One vector is turned by the same rotation once a tick. Each row is the vector after some number of ticks, and that number follows the row.
The counts run from 0 to 481.
[-12   6 -25  33  11 -16  12  -7 -17   0  -1 -11   7 -28  -4   1   9  -7
   5  -5  -1  29   4   1 -25   4  13  -4  10  -1   4  14  -8 -11  11] : 330
[  6 -18  20 -14  -5  12 -23  16   8   2   1  12  -9  21   0   0 -29  16
  -9  31  -5   8 -14   2  13  -8  19   3 -23 -15  12   7  16 -11   1] : 178
[  3  13  18 -20  -8  -5  -3  -8   7 -31  -5  -2  11   4 -16  -8   7  18
 -28 -27  12  -5  -7   6  25  -8 -15 -14 -17   4  12  -1   8   7  -9] : 280
[  3  16  11 -15  -3 -26  -3  12   3 -24  -1   5   1 -11  35  18 -32   7
  17  22  -4  10   0 -11  11  16  19  11  12  -4  -6  -5 -16   5  -5] : 435
[ -2 -11 -19   6   9   5 -15 -29 -17   4  -2  24   6  -9 -13 -14   5   0
 -13   6  18  27 -10  -4  20 -12  -4   5  -6   1  13 -19  25  -8 -14] : 202
[-10  10  20  14  10  -4 -15  -8   9   0   3 -14 -10 -18 -18 -18 -15 -20
   3 -28 -18   0  -7   2 -17  24  14   8 -17  -3   8   9 -11  -1   5] : 272
[ 14   3 -11  16  -3  -4  30  10   4  14  -5 -22  -2   3  -4   2  19  31
  -2  13  -1  22  -7  14  -4 -16  -6 -14 -20   8  11  13 -12 -21   9] : 57
[ 14   3  -4  -2 -20 -26   2  -1  19 -27   7  -1  26 -20  13   6 -20  20
 -16   9  16   3  17  -5  22  -7  -7  -2   4   0  -8  12 -11   4 -18] : 156
[  6  10 -14 -14   6 -14  14 -10  -7 -23  -3  14  23   1 -16   6   1  10
   1  -2  23 -20   1   0  24 -11 -25 -20   8   3 -11 -23   5  11 -18] : 423
[  4   2  -9   6  20   8  -8   9  -7  31  22  19   3   9   5  -2  11  -7
   5  23  -4 -27   7  39  -7  -1  -2  -2  -9  -6 -10 -11 -10  -6  -9] : 123
[ 14  -7  -8 -11  -8   7   7  -9 -26 -27  -7  -5 -16  15 -25  -6   0   9
  12 -11  13   5 -17 -24  15   8 -16 -25  -8   5   0 -24  21   8   3] : 363
[ 15 -16   2  -1  -3 -39  23   5 -13  13 -27  -6  -3  -4  16  24  -6  13
  14   6   6   0   4   8   2   6   5  -4  21 -21 -20  -9   0 -11   5] : 33
[ 14 -17  -2 -18 -15 -36  -3   6   2  -4 -31  -9  18   2  15  22   9  10
 -26 -21  -3  -6  -1  14   7 -14  -1  15   1  -3   0 -11  -5  -4  -9] : 477
[ 24 -11   9   0 -13 -17  14   3  19   7  -9 -19  -2   3 -39 -13  -7  -1
 -16   8 -27   3   1   6 -15   4 -18  18  -6   5   3  -8 -11   1 -14] : 218
[ 10 -14   3  11  -1  20 -18  10  -7  14  34  -4  -8  12  -2  -4 -15  14
  -6  17   9  -3   1  14   7  -6  -4 -23 -31  -4   6  27  -2 -21 -10] : 320
[ 19  -8  -3 -17  -7  10   7 -11  23 -20   1  -8  -5 -10  -6 -16 -30  22
   9   7  22 -11   0 -33  24  -1  -6  -7 -13  -8  -1  -9  -3  -3   4] : 96
[ -9 -14 -11  24   7   4 -17 -17  -4  38   0   5  -6 -29   9   5  -9 -15
   2 -16   1  10   1   0 -16   4  15  10  -3 -11 -16  -9 -21 -26 -11] : 70
[ 10  21  30 -18  -7 -15   0  16 -16 -22   6  -6  -5  20  16  19   4   3
  -4  24 -15   5 -11  16  15  10   4   0 -11   8  15  -9  -5  12   1] : 441
[ -2  -4 -30   9  -6   7  -5  27  -4 -32  25  -4   4   6  20   1  11   6
  -5  17 -12   5   6  -3 -11   1   9 -11 -12   6  20  13  -4  16  17] : 186
[  7 -18 -23 -11   0   1  10 -10 -12 -32  -6  -3  -9   7  -7 -10   7   6
  14 -18   6 -21  -1 -15  -1  12 -11 -16   1  -2  -9 -25  21  17  13] : 227
[ -6  -1   8   9   1 -25  10 -14  -7  29 -24  -9   8 -18   3  21  18   2
 -12  -2   9  34 -10  10   0  -3  13   5   3 -16  -1   6 -12 -21   3] : 336
[ -4 -12  -4  -9   1  11 -25   2 -10 -12  16  15 -18  15  -2   1 -22  -7
  -2  41  -4  12 -13 -13  10   2  17   0 -11 -11   8 -15  17   9   2] : 42
[  4  -7 -18 -17   1   7   5   0  -1 -30 -12   0  -2 -25   2  -1 -22  21
  17 -12  14  -6 -14 -39   7   0   4 -10  -1 -14  -4 -14  -6   0  13] : 233
[ 21 -11   2   1  -4   0  24 -15  -4  10  -3 -12 -12  10 -49 -18 -13   5
  10  21  -6  16 -15 -14   5  12 -16 -11  -3  -4  -1  -2  15  -4   6] : 361
[ -9  -7  -3  15  23  -6   1  18  -4  10   3  -5  -3  15   3   7  18   9
   8   5 -10 -20   7  35 -23   0  19 -22  -9 -13   0  11  10  -3  28] : 449
[ 16 -22   9  -5   5 -19   2  -9  -3  21 -15   7  -6   3 -13  -4 -40  10
  14  21   4  16  -5   0  12  -3  10   3  15 -16  -4  -2  21 -19  -5] : 35
[ -2  19  23   6   4 -19  18  -1  27   9 -18 -19  11 -10 -36  -6   7   1
 -21  -9  -5  16  -6  11   0  -1  10  -3 -20  -7  10  15 -13  -2  10] : 277
[  6  18  30  -5  11  -9 -10  18  -4   8  -6   4  -2  10 -27   6 -36  -4
  11  12 -28   6 -20   3  -4  11   3   8   2   5   7   3 -12  -7 -16] : 438
[ -3  -5 -11   3  -8   3 -26 -24   8  -5   0   3  -1 -32  33  -8 -10  -4
  -1  -7   7  28  -1 -16   7   4  15  24  -1  -1  -6 -12  -8 -13  -8] : 72
[ 19   8   5   8 -11 -18   3   0  -1  15   8   2  20   0 -29   4 -28  -4
  -9   8  -7  -4   7   4  -2   5 -26 -10  12   5 -17  12 -15  -6 -38] : 159
[-14  36 -18   6   9   7  17   9 -12 -20   6   4  11 -14 -26  11   3 -18
  10  24  -5  10  -5 -28  -6  11  -1 -16   5 -10  -3  -7 -24  21   3] : 104
[  4 -19  25  -4   4   2 -13  15   3  26 -13   8 -14  18  -5  12 -27  11
  -3  32  -9   0 -12   9   2  -8  19  -5 -20 -27   4   6  -2 -19   1] : 177
[ 13  -8  -4   9  -6   9 -10   4  -8 -13  37   2  -4   5  10 -10  -9  17
  -9  22  14   7   3   5  20  -9  -5 -19 -31   2  14  19   2 -13  -5] : 321
[  1   4  18   9 -15  -5 -29  -7  17  14   0   0  17   0 -19   8 -15   2
 -36  -6   0   8   4   7   6  -5  -3 -19 -17 -10  -8  23 -14 -11 -21] : 17
[-11  30   0   7  -2  31 -10  11  -3  11   2  10   7   5 -35   5  -8  -5
   0   8 -17  13 -16  -5  -8   1  -9 -14  -9   5  -4  -7 -28   4 -20] : 242
[ 10  11  14   2  -3 -11  23 -18  23  22  -6   3  12  -1 -33  -7   0  23
  -8   9   9   4   8  19   7  -8 -16 -21  -2 -11 -23   5   5  -4  -7] : 420
[  6  15  38 -16   0  -2 -21   9  -7  -2   6   5 -10  17 -13   0 -28   0
   4   5 -22  13 -22   7   6  13   3   5  -7  12  10  -2  -2  -2 -22] : 439
